-40   43   11    6  -20   -8 >> -8

-801    91    -3    78  -179   733 >> -3

1  9  4  7 >> 7

8785  5795  6921  1882  3901
5863  2616  4877  2294  2929
8249  9288  4428  3925  5493
>> 2616

107  162  141  158  146   53
151  144  117  193  197  187
136  142  116  175  204  184
>> 116

 12  142  102  180  164  210 >> 142

718  742   51  852  411  571 >> 571

 788  -793  -998   829
 845   321    42  -875
>> -793

-671   -19    -1   550   859     8 >> -1

760  488  170  570  991 >> 570
---
Q:
[[  5  48  28  42 -80]
 [ 20   2  24 -34  -5]
 [ -1  26  -4 -20  48]]
A: 5

Q: [-49  73 -27  -1  -2   1]
A: -49

Q: [ 68 -51  38  12  10 -13  56]
A: 68

Q:
[[ 55 -22 -71  16 -26]
 [-41 -24   2  44   1]]
A: 55

Q: [-8 65 25  2  9]
A: -8

Q:
[[ 1 -2  6 59 51  4]
 [ 1 32 69 10  3  3]
 [ 4 19 73 31 -2 -3]]
A: 1

Q:
[[ 50 -63  44 -41 -62]
 [ 18 -11 -27 -43 -19]
 [ 64 -78  51 -25 -79]]
A: 50
---
[28, -33, 26, 20, -17] ⇒ 26
[[5545, 3243, 6094, 5264, 4594], [3453, 7169, 4045, 8316, 8247], [5771, 3835, 5040, 5416, 5017]] ⇒ 5040
[[4, 2, 6, 0, 5], [3, 2, 7, 0, 5], [3, 2, 6, 3, 2]] ⇒ 6
[[686, -337, 126, -473, 222], [680, 27, 642, -437, 513], [580, -139, 208, -624, 372]] ⇒ 208
[-562, 371, -689, 739, 339] ⇒ -689
[626, -201, 658, -378, -916] ⇒ 658
[[6, 4, 4, 6, 4], [6, 4, 7, 5, 6], [3, 6, 3, 4, 2]] ⇒ 3
[-642, -475, -279, -964, 875] ⇒ -279
[122, 91, -359, 833, -716] ⇒ -359
---
  3.7   -4.1   -7.1  -11.8    2.5   11.9 ==> 3.7, 11.9

 16.666   -2.942   -3.888   -5.836   -8.973  -10.212   -5.184 ==> 16.666, -5.184

  47.169   148.946  -160.854    37.320 ==> 47.169, 37.320

-106.1  -107.0  -134.7  -122.5  -114.0  -194.6
 -83.6    64.0   109.1    66.3   -85.7   174.2
 -92.6   -62.6  -199.5  -128.8   -38.4  -118.8
==> -106.1, -118.8

 0.30  -0.37   2.47   0.08  -0.04   1.77   1.98
-1.49   2.14  -0.24   2.12  -0.92   0.59   0.00
 0.57   0.47   0.10   0.51   0.41   0.40   0.36
==> 0.30, 0.36

  2.355   12.300   -5.161  -17.486   -3.894 ==> 2.355, -3.894

  3.673   -6.304   14.142    8.809  -16.245  -10.409
  0.989   -2.878    6.897    9.369  -13.905  -14.440
-16.334   -8.049   15.462    1.511    2.671   -8.078
==> 3.673, -8.078
---
[[-28, -10, -50, 79, -25],
 [-8, -16, -60, 33, -11],
 [9, 1, 15, 18, 13]] ==> 15

[[-17, 33, -35, -62],
 [-6, 3, -3, 1],
 [22, -50, -1, 21]] ==> -1

[[-22, -4, -4, -1, 10, -19, 9],
 [-18, 4, 8, 20, 5, -20, 0],
 [9, 15, 37, 68, -21, -20, -8]] ==> 37

[[43, 61, 54, 63, -20],
 [35, 43, 41, 45, -15],
 [0, -2, -1, -2, -6]] ==> -1

[[54, 18, -22, -64, 19, 6],
 [70, -12, 6, -36, 21, 6],
 [2, -18, 10, -19, 25, 68]] ==> 10

[[-42, 37, -28, -1, 35],
 [-43, 66, -23, -35, 29],
 [-32, 62, -33, -21, 32]] ==> -33

[[10, -45, 65, 37],
 [-19, 48, -59, -38],
 [-55, -7, 66, 17]] ==> 66

[[75, -33, 13, 47, 1, 14, 24],
 [-61, 41, 6, -41, 2, -13, -24],
 [-66, 44, 9, -46, -1, -12, -27]] ==> 9

[[7, -39, 24, -31, 57, -5],
 [1, -21, -9, 34, -52, 8],
 [5, -7, -34, 24, -66, 44]] ==> -34

[[-2, -35, 7, -13, -16, -20, 4],
 [2, 63, 22, -33, 5, 36, 38],
 [-15, -43, -26, 12, -15, -19, -18]] ==> -26
---
 -6  -72    2   21 -> 21
-58  -59   70  -38    3    0   15 -> 15
 32   38    6   57  -13  -27 -> -27
 12  -77  -30  -23  -12  -21 -> -21
-70   22  -40   62    0 -> 0
 -7   78   -5  -12   66 -> 66
-75    1  -39   42  -56  -19   16 -> 16
-22   57  -14  -56   40 -> 40
47  30  32  81  53 -> 53
-19  -27  -16   72 -> 72
---
[[-45  24  32  42  48 -41  23]
 [ 58 -20 -28 -29 -28  48 -21]
 [  4  -4  -1  -7  -4   4  -2]] out -28

[[-37 -23   2 -27   7 -25  44]
 [ 41   1 -26  -8 -33 -29 -61]] out 2

[[-19  17  70  67   6 -21 -32]
 [-20  18  73  67   9 -23 -28]
 [-18  15  66  68   3 -18 -36]] out 73

[[-35 -72  19 -10]
 [ 28  31 -33  33]
 [-26 -27  39 -25]] out -33

[[-13   5  79 -58]
 [ -6 -12 -74  49]] out 79

[[ 17  30   3  26   6  17]
 [ 64  63 -18  63 -21  59]] out 3

[[ -5 -29 -44  32 -62   4 -52]
 [  6   2 -37  20 -50  -2 -36]
 [ -6 -17 -41  61 -70  14 -40]] out -37

[[-12   5  -3  23  -4   7   3]
 [ -6 -39 -25 -65  29 -17 -32]] out -3

[[ 61   2 -11   9]
 [-51  25  -2  -6]] out -11
---
-195.100	-98.772	64.495	121.414	-184.434
-187.460	-130.685	166.755	168.839	-122.685
-192.994	-95.421	58.772	111.952	-183.205
-> -183.205

-170.23	-192.81	-153.25	132.40	11.52	77.72
-20.59	-6.54	-42.88	-195.15	-30.53	22.26
-98.30	21.95	-180.91	-23.10	-127.33	59.30
-> 59.30

-0.15	0.09	0.12	0.04	0.07	0.03
0.08	0.08	-0.12	-0.12	0.23	-0.10
0.12	0.07	0.11	0.07	0.06	0.13
-> 0.13

-0.11	-0.03	-0.16	-0.01	-0.03	0.15
-0.12	-0.02	-0.16	-0.01	-0.03	0.06
-0.12	-0.02	-0.16	-0.01	-0.03	0.07
-> 0.07

-35.719	-127.015	-44.964	-146.276	25.560
-215.169	-198.016	-75.775	45.222	-56.825
131.294	-79.869	-100.042	-160.132	-89.227
-> -89.227

0.5	0.1	1.4	-1.6
0.2	0.6	0.6	0.4
1.0	-0.4	-0.7	-1.8
-> -1.8
---
Input:
[[ 72 -19 -27 -38  55]
 [ -8 -35   0 -31 -71]
 [-52  19 -25  54  43]]
Output: -31

Input:
[[ 50  32 -71  13  -2  17]
 [-34  23  37 -11  -1 -18]]
Output: -1

Input:
[[  0  20  35  20]
 [ 52   6   0 -53]
 [ 64   0 -36 -63]]
Output: 0

Input:
[[-21  54  21  34 -33  -9]
 [-26  68  30  34 -40   0]
 [-31  68  30  53 -43  -5]]
Output: -40

Input:
[[-45  15  -8  35 -62 -57 -75]
 [-28  -9  -9 -16  -2  -5 -32]]
Output: -5

Input:
[[-38  65  39  57]
 [  4  72 -33  62]
 [-14  64 -10  36]]
Output: -33
---
[ 12  11 -65   7  20   4   8] gives 8
[ 40  32 -69 -27  61] gives 32
[-55  18  33 -60  27 -49  56] gives 18
[ 64  -1   1   5 -18 -35  58] gives 1
[-29   1 -32 -58 -51] gives -32
[-69 -60  -1   6 -34] gives -34
[ 35  45   2  57 -43  55  -6] gives 35
---
1.73	-0.27	-1.22	0.31	1.32	0.62 -> 0.62, 1.73

-1.680	-0.867	-13.770	-11.652	18.122
4.091	11.853	-13.502	-14.385	-4.990
-> 18.122, 4.091

0.58	-1.18	1.43	-1.23	-1.39 -> -1.39, 0.58

0.021	0.107	0.214	-0.045	0.027
-0.155	-0.087	0.067	0.004	-0.082
-> 0.027, -0.155

0.131	-0.154	0.090	0.143	0.051	-0.123	0.163 -> 0.163, 0.131

0.3	0.2	0.2	-1.4	1.2	-0.5	-1.8 -> -1.8, 0.3
